rotation ticks, each row followed by its count of ticks:
The counts run from 0 to 1222.
[144 117 148 100 117 168 195 134 158 196  82 108 158 117 126 148 165 144
  96 128 110 104 132 121  90 114 142 161 131 121 123  92  82 126 185 129
 136 136 113 101 136 123 157 129 104 109 105 116 133 139 111 144 138 130
  90 107 178 119 173 155 122 129 174 145 122 128 107 120 162  83 115 117
  86 143 128  93 151]
284
[179 116 107 129 100 146 167 120 103 193 118 148 128 172 163 160 122 101
 136 104 148 126 103 154 135 108 119 129 131 117 114  87 121 139 135 109
 111 149 112 102 189 184 130 134  64  98 123 128 120 120 171 127 112 123
 122  83 174 125 164 153 125 141 165 131  89 139 124 151 160 149 122 153
 123 129 168  96 148]
871
[106 167 102 163 120 161 180 119 169 131 113 142 126 157 120  98  94  94
 105  91 133 149 125 161 110 128 118 153 112 147 142  87 172 102 157 130
 114 180  73 108 109 121 129  99 114 142 156 123 128 114 159 157 145 105
 117  79 135  86 110  89  88 122 165 140 123 144 128  96 169 132 137 161
 140 162 132 128 108]
808
[110 135 125 162 122 148  91 132  88 133 171 102 102 111  99 153 106 112
 177 108 123 122  96  95 109  79 115 112  74 124 102  99 131 121 137  89
 139 131 123 151 154 106 142 125 143 108 101 160  71 160 127 136  94 129
  68 145 165 112 133  90 123 116 117 116 104 117  74  67 123 134 148 159
  99 118 121 144 123]
375
[ 97 153 110 157 128 153 175 144 176 155 128 142 127 136  92  80 115 109
  89 109 129 132 121 163 123 118 112 157  93 137 131  98 169 122 168 148
 129 173  76 123 103 106 131  95 121 131 146 112 125 117 169 159 140 124
 118  74 135  83 134 106  88 105 166 159 107 142 112  87 181 123 119 157
 142 148 135 131 119]
810
[123  70 135 116 125 135 166 111  88  75 135 153 137 151 163 138 159  88
 108 160 101 110 148  96 111 133 140  78 113 150 154  57  81 107 158 108
 108 122 111 132 127 148 147 140  80 130 176 104 136 120 104 127 151 153
 113 153 164 130  98 140 143 114 169  81 144 154  94 126 129 139 118 131
  89 143 156 112 146]
1013
[130 108 112 146 166 140 107 113  82 109 166 148 120 150 148 161 104  78
 179 110 101 120 100 113 179  96  99  85 121 127 129  83 130 127 140  94
 102 152 153 128 146 154 127 126  98 122 173 144  95 173 140 127  93 130
 121 136 155 130  64  81 138 126  84 121 105 146 106 129 112 133 131 154
  85 117 150 122 105]
44
[114 148 106 151 117 160 165 132 151 163 102 108 109 112 123 123 105  95
 110 107 134 128 115 145  96 108 154 152  98 126 123  78 128 130 177 128
 119 176  72 122 113 114 161  95 132 142 106 120  86 129 163 153 121 102
  96  91 176  94 139  69  92 128 158 158 112 118  99  77 159 100 136 146
 135 138 131 103 110]
53
[110 134 121 177 163 152 111 133  88  98 156 133 127 116 127 160 149  88
 125 153 109 102 157  72 123  90 132  88  82 157 148  83 105 130 177 121
 130 156 139 116 117 148 150 108 133 139 106 158  69 151 122 112 132 142
  69 151 163 122 109  72 140 129 126 132 126 129 105  87 123 105 147 139
  95 124 175 139 111]
1115
[138 136 114 130 137 145 169 110 126 149 123 165 168 176 177 152 123 103
 137  95  82 129 143 132 172  93 136  81 165 127 160 101 112 137 149 106
 109 166 157  85 146 180 119 134  90 117 161 121 107 159 138  81 126 135
 155  96 138 147 108  95 122 163 121 138 110 151 139 172 144 115 134 152
 117 103 147  84 122]
468
[ 99  88 115 146 102 105 113 134 116 105 187 145  97 116  83 131 128 136
 183 129 118 113 111 112 108 119 100 130  50 129  99 113 125  94 137 105
 132 101 127 173 154 114 131 128 113 102 160 137 137 124 121 163 123 153
  69 160 151 112 131 138 133  88 163  96 110 149  68  89 131 167 119 142
  82 140 102 149 134]
1007
[105 116 135 139  96  99 151 154 150 124 176 142 133 110  69 124 166 152
 146 154 128 104 147 123 122 127 126 142  60 168 103 162 108 125 167 128
 145 134 123 155 130 164 134 103 109 103  86 154 129 107 106 162 148 167
  75 152 148 115 163 128 144 102 179  99 119 167 111  73 131 138 105 107
 117 143 104 140 153]
585
[ 89 148 134 151  77 113 112 109 136 107 183 155 123 123  92 121 117 140
 190 119 119 136 136 130  96 111 105 118  56 153 102 130 133  90 137 105
 145 116 112 165 147 106 117 137 120 107 115 163 103 115  92 143 143 168
  66 159 122 109 137 102 125 131 156  74 121 143  96  64 126 143 127 141
 123 145 106 138 137]
250
[ 97 126 104 143 139 150 181 153 149 176  95 111 139 117 134 119 126 123
 101 115 102 102 136 132 136  89 183 144 138 116 144 129  96 152 190 147
 125 151 111 121 113 155 140 105 154 122  83 132  85 156 161 113 121 123
 114  85 160 132 146  55  98 124 134 171 111 122 104 101 160  87 110 130
 123 101 102  90 131]
791
[129  80  92 142 146 117 185 151 130 153 127 110 135 122  81 143 156 126
 118 154 109  81 158  82 118 105 153 109 111 139 133 119  89 141 181 124
 140 147 136 121 144 163 145 105 144 111 104 143 108 141 156 115  85 132
  98 102 194 108 161  99 143  94 169 161 138 145 100  95 140 141 132 131
 103  74 110 148 102]
941
[122 153 150 131 125 171 183 149 135 180 108 105 154 123 145 139 153 136
  79 106 126 125 126 135 107 104 157 168 107 151 135 115 121 140 172 124
 137 150  93  99 137 183 150 109 107 105  71 136 126 133 147 143 170 129
  88  95 158 129 178 142 121 138 167 145 101 155 125 115 163  95 121 132
 104 174 150 121 163]
1041
[108  99 115 120 163 141 174  93 153 148 101  98 142 123 135 105 105 105
 133  92  99 121 136 145 106 133 122 136 109 138 136  57 137  94 160  95
 113 136 123 126 166 116 145 132 133 107 195 125 129 153 161 168 104 117
 105  73 179 101 114 127 127 154 136 144 122 147  81 118 137 122 125 145
  49 147 126 139  90]
198
[154 102  61 169 126  99 132 136 126 113 129 195 120 151 136 171 125 105
 198 127 112  85 158 103 157 136  81 128 133 109 129 127  99 103 163 143
  88 132 168 134 142 163 103 123 105 138 155 166 121 123 121 143  96 119
 101 142 138 123  72  82 129 115 141 124 140 119 128 121 130 147 112 127
 105  86 112 107 105]
190
[104 130 118 135  98  99 156 124 138 170 158 142 162 125 135  93 130 145
 144  94  98 128 169 131 107 100 145  98 109 124 106 126 134 127 131 125
 157  94 124 164 179 115 116 155 139  68 135 143  79 122 137 109 110 167
 111  68 116 120 185 150 115 139 141 134 119 121  89  83 149 157  93 149
 137  88 109 120 187]
1150
[118 164 164 119 141 171 160 140 142 157 139 100 152 123 123 130 122 112
 110  88 111 147  81 157 145  90 124 149 107 155 120  96 145 152 163  98
 124 190 103  96 110 146 171 106  84 119 124 111 120 165 133 158 150 119
 117 106 156 110 125 113 124 141 126 138  80 175 118 121 144  81 134 134
 103 194 157 110 132]
303
[ 87 126 143 128  94 113 170 136 168 132 149 119 141 114  73 113 153 161
 134 133 128 117 141 136  95 131 140 157  78 170 111 153 111 111 170 120
 145 124  98 152 137 144 132 119 129 108  82 150 136 116  96 165 155 156
  72 135 145 103 169 121 129 114 180 102 124 164 108  66 135 124 100 115
 117 158  79 143 153]
583
[120 160 117 141 159 165 145 106 135 155 115 111 156 133 163 134  89 100
 134  59  83 150 138 131 110  92 127 127 116 131 133  62 146 107 151  86
 118 164 129  98 152 112 152 123 130 113 186 129 108 159 152 134 119 104
  99  70 148 113 110 113 112 175 127 159 108 130  98 129 143 102 161 162
  76 154 155 124 101]
954
[131 122 115 150 144 132 134 146 105 137 169 186 151 148 140 168 149 106
 141 133  89 107 137 109 194  76 122  85 119 125 146 118 101 153 167 122
 120 175 172  96 126 191 129 115  71 120 144 127 106 150 149  87 133 153
 130 132 147 148 117  98 137 144 127 140  93 162 134 172 139 116 139 135
 107 109 178  96 116]
465
[157 139 119 143  71 110 176 159 142 174 157 154 159 139 107 120 160 133
 119 122 132 123 149 127 110 113 110 124 113 134  83 133 129 148 143 134
 152 132 114 141 158 139 139 129  88  87 104 136 101  98 122 124 119 157
 117  87 138  99 188 180 124 102 189 136 120 128 123  75 156 166  95 138
 177 107 133 119 193]
413
[166  96 115 108  84 120 170 135 120 179 129 107 116 146 125 153 104 124
 176  77 128 126  70 143 127 106 125 138 152  95  88 120  96 139 128  84
 119 114 113 153 175 147 145 134  89  95 115 115 119 148 126 148  80 117
 134 107 173 119 144 116 119 100 142 119 102 131  97 110 138 151  98 140
 129 108  68  84 163]
118
[ 96 151 111 170  83 129 122 127  99  74 186 185 112 175 144 137  99  99
 160  94 111 159 109 121 130  99 116  97  91 129 131 107 140 104 120  94
 111 136 100 136 112 139 113 119  90 138 166 129 127 115 107 117 163 135
 119 157 100 129  87 100  98 117 151  82 113 152 109 117 148 160 139 176
 140 162 123 120 152]
401
[111 135 105 156 118 153 150 151 151 180 129 126 108 108  92 118 123 105
 113 128 136 112 107 145 116  89 141 151  81 116 121  95 127 146 176 150
 136 171  89 130 110 107 151  96 123 125  93 122  77 128 182 146 113 124
  95  97 171  93 161  80  94 111 158 163 100 120  92  86 170 105 131 146
 143 115 142 108 120]
55
[136 162  94 167 153 138 173 152 145 116 128 202 164 171 154 121 141  98
 103 114 116 115 159 131 175 133  86 131 159 134 148 111 152 134 170 174
 102 171 133  93 101 175 110 114  88 141 164 140 129 117 128 129 150 126
 135  90 100 112  77 122 111 109 138 140 130 132 161 121 171 127  97 142
 135 130 155 116 149]
489
[131 136 141 110 122 147 179 118 128 147 148 123 147 179 142 129  95 102
 133  67 107 156  74 163 159  97 132 109 142 143 132 101 144 142 133  69
 111 171 104 101 143 176 142 115  73 109 162 100 141 155 145 127 128 115
 163  91 156 122 111 109 121 129 133 119  83 189 122 156 147 137 131 158
 125 159 118 110 131]
1207
[124 113 117 143 170 149 119 106  92 104 153 142 120 156 148 150 100  71
 165 108 102 121  95 117 171 100 101  79 131 131 138  72 127 129 141  94
  91 155 142 125 138 147 127 128  99 125 176 139  95 172 136 127  98 128
 133 127 155 124  55  68 136 127  88 112 109 143 101 134 119 124 124 160
  90 120 143 116 104]
45
[129 157 142 135 125 160 179 162 131 181 127 104 153 119 137 139 157 139
  81 103 125 126 122 131 120  96 157 166 102 148 124 125 124 155 171 122
 142 152 100 101 143 189 151 107 107 104  68 140 126 133 149 140 153 132
  88  90 159 130 191 141 123 131 168 160  94 153 129 108 167 102 122 132
 105 166 151 126 167]
1042
[130 186 137 164 145 175 136 140 144 142 129 165 147 127 137 148 143  94
 110 121 111 121 139 130 151 101  96 139 113 146 144  89 135 132 184 154
 119 202 126  81  88 135 149  97  88 151 122 139  94 139 124 141 161 125
  90 125 130 110 100  94 119 149 132 145 108 136 144 118 150  80 139 134
 120 160 194 107 114]
636
[159 159 110 159 108 125 163 133 102 146 134 155 151 162 200 117 117  86
 122  74 139 145 123 161 145 123 124 129 142 135 105 102 151 153 129 133
 109 133  94 139 158 185 123 142  87 105 121 152  86 118 143 134 129 133
 136  66 113 117 125 130 115 142 132 126 107 123 133  94 149 144  77 152
 166 137 156 101 199]
240
[114 144 106 143 126 168 178 105 143 143  82 102 115 133 145 120  93  82
 110  97 124 141 120 145  97 109 156 138 123 133 142  66 123 114 168 111
 103 172  74 114 120 118 157 106 130 145 130 116  97 145 147 148 124  96
 111  93 170 103 109  53  98 143 147 138 126 122 101  94 147  94 140 150
 128 149 127 103 106]
51
[115 156 130 141 155 145 176  98 121 150 120 115 161 168 167  83 108 105
 115  71 126 147 139 154 125 128 127 105 148 161 133  88 189 124 130 109
 128 127  99 124 188 158 111 155 139  90 140 157  91 140 143 131 113 134
 130  44 115 107 122 123 119 143 114 127 124 134 123  86 146 145  98 167
 118 129 129 153 166]
977
[116  91 130 115 132 104 172 139 172 157 141 123 155 100  70  99 164 119
 133 164 111  86 150 129 134 119 129  99 118 152 113 125  96 149 185 146
 148 149 139 153 131 117 152 121 122 100 115 139  74 142 115 141  85 165
 119 101 169  90 141 104 145 101 132 137 133 136  95  66 119 116  84 104
 138  79 107 109 128]
183
[114 147 163 101  95 149 191 110 174 148 122 120 150 166 123  94 105 135
 133  91 131 150  84 184 120 142 111 149 151 148 119 115 144 108 135 112
 122 130  76 145 136 126 123 146  88 113 119 118 138 132  86 165 145 129
 136 104 121  98 116 114 110 105 141  80 120 157 116  89 156 122  85 139
 137 164  74 105 176]
578
